One vector is turned by the same rotation once a tick. Each row is the vector after some number of ticks, and that number follows the row.
The counts run from 0 to 338.
[167 181 115 146 126 149  89 121 133 126 109 174 105 117 123 125 116 146
 156 118 144 130 162 127 147 117 122 144 136 134 152 107  99 155 129  95
 122  85  80 157 175 127 134 159 210 175 158 148]	209
[114 108 151 178 122  94 153 133 146 127  44 174 136 127 124 146 106 115
 136  84 119 133 165 150 125 129  85  73 120 156 145 125 138 139 154 167
 165 116  98 138 135 120 171 120 123 138 141 118]	158
[127 135 138 136 155 116 110  95  91 136 181 124 131 143 133  79 140  86
 106 135 114 104 153 151 131 116 117 128 126 121 175 123 107 111 150 125
 160 117  85 157 191 129 145 126 180 181 157 142]	29
[159 159 123 111 144  97  94 134 106 110 114 118 161 166 147 144 121 131
 129 131 151 136 166 101 170 120 177 156 144 118 100 135  96  98 131 157
  82 121 119 109 172 153 119 128 209 136 154 129]	226
[ 81 122 110 100 133 137 147  96 112 136 139 138  81 128 127  78 129 109
 113 109 131  65 157 107 137 169 183 102 116 134 155 117 101 118 108 195
 153 116 130 116 135 160  91 118 127 171 155 138]	9
[164  98 147 135 167  95 134  96  99 182 148 135 129 167  93  72 110 126
  86 122 111 101 129 132 138 156 138  96  68 113 174 135 129 102 166 168
 113 108 115 153 142 120 148  81 117 138 116 134]	17
[160 157 131 109  90 139 131 120 145 152 110 163  99 117 116 145 148 145
 160 108  78 138 145 128 109 149 129 110  65 114 152 125 122 143 124 100
 122 118 126 140  85 160 152  94  60  78 113 154]	108
[141 147  88  78  74 140  92 127 142 135 108 146 166 100 149 149 142 126
 171 145 111 172 153 122 102 145 181 174  95 150 132 108 119 155  85 116
 100 150 145 125 118 152 102 121 101 104 119 176]	95
[117 143 141 142 129 140 119 117 167 102  93 176 100 158 131 158 131 115
  82 111 128 154 198 133 117 144 158  87 105 135 115 126  87 102 118 150
 100  66 116 140 146 196 150 117 139 119 146 158]	246
[114  75 137 149 107 126 147 159 151 147  79 146 135 103 109 131 118 135
 153 139 169 175 130 161 101 110 116  78  90 190 142 115 126 135 119 152
 141 114  85 182 100 137 140 131 105 151  85 101]	164
[ 92 152 135 143 114 138 151  88 173  97 153 153  85 133 119 161 121 116
 132 113 124 197 194 125 149 118 141 125 108  98 127  97  83 121 123 106
 169  99 172 117 150 169 117 161 137 154 150 131]	65
[126 174 112 124 133 126  95 128  84 104 158 118 155 147 143  90 127 138
 154 137 170 108 139  69 200  97 163 146 138 114 129 127  83 102 113 127
  97 121 131 109 150 147 110 134 201 179 118 133]	224
[122 152 144 146 147 134  95  87 162 120  91 146 187 138 157 138 158 101
 114 127 105 120 138 102  99 146 109 121 118 157 155 119 122 104  94 170
 104 109 105 154 160 159 164  96 148 138 136 210]	265
[136  88  96  80 120 105 147 116  92 156 129  86 120 135 126  98 102 159
 130 104 146 131 129 137 154 153 181 146 116 142 140 117 109 127 144 179
 162 150 132 137 155 112  56 154 162 166 114  95]	187
[125 127 126  68 142  95 107  83 121 112 138 130 114 147 145  83 150 104
  96  97 127  78 150 130 115 154 168  88 105 172 164 122 113 107 142 169
 151  78 102 127 165 154 111  71 164 143 135 148]	11
[155 129 144  99 148  68 107 113 161 129 200 109 168 164  87 124 119 109
 130 144 147 209 130 135 132 104 157 145  71 117 149 131 126 129 156 129
 130 132 146 108 123 129 124 105 129 129  94 113]	55
[ 96 132  86  54  92 131 143  84  84 137 152 101 131 143 168 142 157 133
 159 114 105 136 143 104 148 125 155 161  89 104 132 139 108 126 114 129
 112 137 176 118 149 152 102 130 116 142 127 168]	98
[142 145 136 135 123 128 111 124 148 126 138 142 172 113 116 127 105  87
 162 139 110 156 157  75 144 119 133 168 166 113 143  67 114 107 100 170
 150 143  98 110 175 135 121 135 206 150 167 130]	45
[ 90 157 132  97 101 121 133 167 110  98 151 147 147 133 183 119 160  92
 191 114 130  72 150 111 151 130 154 113 142 140 107 123 100 157  96 153
 180 178 103 115 119 162 126 123 131 147 160 115]	135
[186 134 129 111 129 136  90 158 129 151 139 109 144 149 113 123 128 140
 148 171 179 165 138 112 121 110 184 152 121 149  95 127  98 121 101 117
  81 109  93 168 106 146 115 138 169 119 107 111]	220
[158 121 152 120 135  57 138  93 165  98 112 132 164 152 134 174 125 121
 189 112 109 184 132  90 143 103 108 116 108 142 139 111 133 131 138 147
 135  96 140 110 131 100 148  83 151 104 121 118]	321
[107 143 130 143 124 108 146  85 140  82 160 118 114 170 141 146 151 126
 112 111 129 202 169 135 156 111 113 103 106 126 154 121  97  92 154  87
 164  72 174 142 137 154 141 123 148 138 120 131]	67
[122 133 100 138  90 137  85 138 119 125 106 185 149 101 107 136  85 113
 111 131 133 141 184 104 147 112 167 134 116 123 123 120  82  91 137 169
  60 117 114  84 144 158 144 105 127 128 126 139]	240
[156 136  92  82  87 120  91 125 127 119  96 111 175 117 152 143 163 142
 153 143 113 176 128 133 117 151 181 167  92 170 128 106 121 117 102 126
 107 145 137 123 107 148  88 101  93  73 103 150]	94
[155 176 148 159 167 132 133 112  93 140 150 141 106 172 121 112 129 162
 152 107 147 117 145 144 163 128 107 152 120  86 149 141 114 138 144  90
 128 113 116 171 152 121 131 156 192 189 151 138]	211
[142 127 167 126 164  85 144 107 141 129 167  93 147 185 139 120 129 111
 122 121 122 154 153 101 171 147 167 152 135  86 127 103 113  97 134 155
 178 126 149 115 148 140 111 129 175 147 159  98]	48
[200 127 104 132  97 119  98 148 105 161 109 134 130 124  75  93  95 152
 112 123 132 157 155 172 141 151 160 144 100 145 148 113 118 111 182 117
 118 137  97 154 134 115 100 135 138 112 116  91]	201
[106 104  89  82  95  83 153 101 118  88 119 132 137 123 165 166 122 112
 148 125 127 200 168 168 139 101 144 146  96 168 123 131 110 149 172 106
 141 102 134 116 172 118 121 126 159 140 122 130]	333
[131  79 125 114  99 112 152 179  73 163 118 100 169 156 171 140 153 111
 164 149 110 122 132 119 143  96 159 127 124 128  85 128 108 105 104 164
 113 176  88 156  99 133 152 115 110 105 135  91]	131
[ 72 154 102 138  92 156 125 114 120 108 144  91 155 140 163 116 164 122
 130 155 137 179 152 167 160 124 157 154 123 146 126 109  98  98 109  89
 144 159 158 149 133 150  89 162 120 151 129 146]	79
[155 123 149 144 128  80 133 129 122 140 176  91 210 146 134 117 156 103
 177 147 109 171 102 142 141  92  94 153  93 134 143 121 129 114 139 102
 141 157  99 146  98  86 164 108 127 135 112 119]	307
[168 106 143 149 124  99 126 143 126 149 160  95 208 143 128 136 146  89
 171 170 107 188 119 141 137 104 113 168 106 152 132 118 122 130 133 123
 128 170  85 148 115  91 157 116 130 117 114 113]	308
[146 157 141 156 129  93 104  98 166 106 114 148 147 145 123 169 135 116
 121 119 118 212 160 159 129 106  96 125  94 143 168 116 119 112 148  87
 131  80 139 138 136 140 157 109 148 116 110 154]	69
[157 127 133 125  94 139 106 132 159 161 180 174 140  77  95 112 141  83
 155 140  82 155 147 152  99 121 106 137  76 138 165  99 123 137 140 118
 141 157  87 130 118 126 146 110  85 127 121 147]	291
[144  64 105 116  85 126 147 111  91 172 165 114 129 123 143 134 132  78
 133 146  80 177 155 146 137  88 115 138 107 121 134 108  87  84 146 150
 127 139  92 164 154 100 151 118 132 143 144 133]	295
[123 105 108 115  87  99 137 141 130  97 136  86 169 138 165 137 155  90
 166 129 114 178 146 106 155 116 139 137 159 167 110  89 100  93 113 141
 178 140 117 130 130 115 110 102 159 111 154  96]	314
[142 123 150 136 157  88 120 120 171 116  63 105 159 153 130 117 132 152
 136 102 156 132 108 140 115 168 129 113 146 194 142  93 135 149 128 152
 182 123  97 176 137 121 104 112 163 131 133 129]	176
[133 160 107 101 114 119 124  97 159 118 120 144  74  98 119 109 101 157
 164  58 137 103 141 104 145 168 137 106 120 143 176 101 110 158 121 136
 192 100 132 126 152 143  76 140 164 159 137 119]	191
[174 128 177 178 165 131 138 107 153 177 119 145 137 148 101 122 113 110
 119 139  95 139 165 114 127 143 112 141 134  94 147  87 119 116 118 145
 145 112  75 177 154 126 160 128 179 150 168 137]	32
[ 90 186 151 171 137 154 114 102 160 102 125 182 107 153 116 123 150 126
  94 113 153 110 174 137 134 128 126  88  99 124 158 131 106 108 133 107
 119  71 146 134 114 193 152 114 103 153 136 173]	248
[164 133 151 136 123 105 122 157 101 143 114 136 168 171 161 145 182 123
 183 131 113 128 122 141 127  99 103  92  99 148 134 145 129 133 123  93
 109 120  76 175  97 139 194  74 112 102 126 140]	125
[ 70 137  78 103  79 102 155 118 114  82 153 137 118 107 146 129 132 110
 173 122 142 164 163 154 167  97 151 115  97 158 144 118 102 142 156  93
 166 135 158  96 130 137 102 123 116 151 121  99]	331
